Each path below is one point turned by a fixed rotation once a step. After each direction that follows a path, write how fast that rotation turns it, in degrees a step (0 if it stays still).
Each turn is a multiple of 5 degrees from 10 to 175, or 0.
Each row of a path follows its step; steps can be skipped.
Path 1:
step 3: [ -3.8 -28.2  -8.3  25.0  24.6 -26.6  12.3  -2.1  10.4  24.0  13.4  18.6
 -11.7  10.6 -18.1   0.2  12.9 -12.9 -17.3 -18.9 -12.8  -1.5   5.2  13.4
  -1.1  13.4  -4.4   5.4   4.0  -0.6   0.4 -13.4   2.1 -11.3  -5.7  25.9
 -14.6  -9.3  26.8 -25.3   8.7   1.5  -3.6  18.4 -21.4  11.2]
step 9: [ -1.8 -20.6  15.5 -27.7   0.9   4.0  10.0 -17.2  -0.2  -2.6  17.0  -4.2
  -8.0 -27.7 -16.5  21.3 -22.7   9.2  19.2 -12.3  -6.4 -11.0  14.7  -0.3
  -3.6  12.4  27.8 -15.3  -5.0  -9.4  -1.5  -1.4  34.4  17.2  11.3  -3.6
  15.8 -25.0 -14.4 -10.4   0.0  -6.4 -13.9 -18.6 -14.2   2.5]
step 13: [  3.7 -14.1  10.8   5.4 -34.9 -11.2  -4.3  -2.9 -27.3  -9.7 -11.2   5.4
   2.0  -3.2 -23.7   4.4 -10.0  22.1  26.3 -21.0   2.1 -22.4  18.4  -7.7
 -11.6   2.5   8.2  -5.4  18.5  19.0   9.3 -12.9  -8.6  12.4   6.0   3.5
  24.3   9.6 -16.7  17.6  10.8  -1.3 -19.1   8.6   8.1 -27.4]
step 16: [ -2.5   5.6 -13.7  18.0   4.1 -11.1   5.7  -7.3 -30.2  -6.3   2.0 -10.1
   8.5  -7.4 -13.5  13.9  13.2  -6.9 -22.9  -2.1   5.0  -3.2  19.6 -31.2
 -24.8 -28.5   2.1  17.7  14.6  13.1  -5.4  -6.8 -28.4  -3.7   0.7 -12.5
 -31.2  -5.0  12.5  -7.3 -21.8   0.9  -1.7  13.6  16.3  19.0]
step 25: [ -6.6 -19.3   3.6  16.2  -3.2  -1.1   8.4 -12.8 -13.2  -6.1   5.6  -1.7
  29.4 -11.3  -6.5 -27.9 -39.8   1.9  -3.9   7.6  14.5  -2.2  21.1   8.8
 -28.7  -3.0  -7.4 -14.1   5.4 -19.7  -5.2   9.4   3.2 -19.6  25.7  -0.8
   5.8   8.9  11.9  19.7   1.8  19.2  17.2 -22.5 -11.8   7.7]
step 26: [ 34.3  -2.0  14.0   8.8  11.4   7.4 -13.7  10.4  27.2   6.0  -3.3  22.3
  -5.7   4.8  -2.1  12.6  -5.9  17.1  10.7   1.1  26.7   7.9   9.9 -19.0
  -9.6  15.9 -15.6 -19.2   9.1  11.3  10.4  29.6 -13.7 -36.1 -12.7  14.2
  10.3  20.2  -8.3  11.1  12.6  -2.3  -8.3  -7.5  -4.5  -3.6]
step 29: [ 11.9  15.6   9.4  -7.5  -3.8  13.3  -3.9   4.7 -25.3 -16.1   5.6  -2.6
  31.6  -9.7   8.1  -7.7  20.9  40.3 -15.4  20.6  -8.2   0.7   5.0   3.8
  -6.7 -13.0 -12.1 -19.4   9.7 -14.3  -2.0   4.7 -16.2   5.0  14.9 -26.2
  10.4  10.8  20.2  23.3  -8.6 -15.8  -6.3 -20.1   4.6 -11.6]
Speeds:
[-2.8  2.1  0.5 -4.4  3.0  0.3  5.3 -7.7 -5.4 -6.5  1.3  2.1 -5.6  4.2
  0.9  3.2  4.2 -0.3  2.3  3.4 -2.3 -3.4 -0.1 10.5  0.8 -4.6 -0.2  0.2
  0.5 -3.9 -4.2  7.2  9.8  4.0  2.9 10.9  3.2 10.5  2.0 -1.2  1.8 -1.2
 -5.1  8.3  6.9 -2.5] : 35
[  6.3  -2.2   3.0  -8.9   3.8  -2.8 -10.0  -0.5  -3.2  -5.6  -0.9   7.2
  -2.7  10.6   2.7   0.1   3.3   9.3  -1.1  -4.5  -3.5   4.9  -8.3  -5.7
   0.2   2.3   1.3  -3.6   8.6  -3.1   2.2   4.8   1.2   2.6   1.0  -7.8
   1.4   1.4  -4.2  -2.0  -0.1  -1.4  -2.8  -3.5   2.0   8.2] : 130
[ 11.2  -7.1 -10.7   5.3   8.9  -6.4   0.5   2.8   3.3  -2.7   1.1  -4.5
   1.0  -4.9  -6.1   3.7  -0.8   0.2   5.5   1.5  -3.1   3.5   3.4   0.6
   4.5   1.4  -1.8  -0.3   2.1  -1.0 -10.3   2.8   4.1   6.5  -8.1  -0.5
  -3.3   1.3  -1.2  -0.1 -10.0  -2.3  -4.3  -3.8   0.5  -0.5] : 60
[-1.2 -0.3 -2.7  5.8 -2.1 -1.9  5.2  5.1  2.8  6.2 -0.5  1.5  0.5  5.4
 -2.3 -0.1 -4.2 -4.4 -1.2  4.3 -4.6 13.7 -7.1 -4.6  4.0  6.5  6.0 -2.5
  6.0 -2.0  2.2  7.6 -4.1 -2.3 -1.9 10.1 -2.1  1.5  0.0 -4.7  7.5 -5.1
  4.8  2.1  6.3 -4.4] : 160
[  1.9   2.2   2.8  11.6   6.7  -2.7   5.6  -1.5  -6.8   1.3  -5.9  12.9
   1.6  -2.4  -3.5  -0.6   4.3  -1.8   2.6  -1.1   1.6  -3.5   6.5  -3.2
  -2.8   1.5  -4.8 -12.5  -3.2  -5.6   1.9   1.9  -0.1   1.6  -3.7  -6.7
  -1.3   1.8  -1.6  -5.4   4.7   4.0   5.9   5.5   0.8   2.5] : 80
[  0.3  -2.5   7.6  -1.0   0.8  -4.3   2.4  -4.0   4.9  -0.7  -1.9  -2.0
  -8.9  -3.2   7.7   7.4   9.0   3.6   8.8  -7.1   6.1   3.3   3.0  -2.8
  -2.2   0.7   2.0   1.7   2.3   4.3  -3.7   0.4   2.4  -9.8  -4.6   2.4
 -13.6  -3.6   3.3  -0.5   4.6  -1.3   1.9  -0.4   2.6  -1.0] : 175
[-4.0  3.6  3.4 -1.5  2.7 -8.0  1.3 -2.9 10.0  6.8 -2.6  2.5 -2.4  3.0
 -7.2 -4.6  6.9  0.8 -3.9  5.4 -2.5  2.2  6.4 -3.9  2.6 -3.0  9.7  9.6
  1.6 -9.5  0.1 -4.0  1.2 -2.0 -0.8 -4.9  0.2  1.6 -3.1  6.2 -5.5  7.3
 -1.5  5.2  3.9  0.4] : 90
[ -0.2 -10.3  -3.3   1.6  -4.6  -6.2  -3.3  -2.1  -4.1  -0.5   1.7   8.7
   0.2  -4.3   1.0  -1.5  -8.2   7.5  -6.0   4.2  -3.8  -3.7  10.1   3.7
   2.5  -3.7   6.8   4.3   1.2   4.6   3.2   3.0   4.0  -0.9  -1.3   3.2
  -0.6  -8.9   7.1  -3.9   4.2   1.6   2.5  -1.7   6.1   7.6] : 115
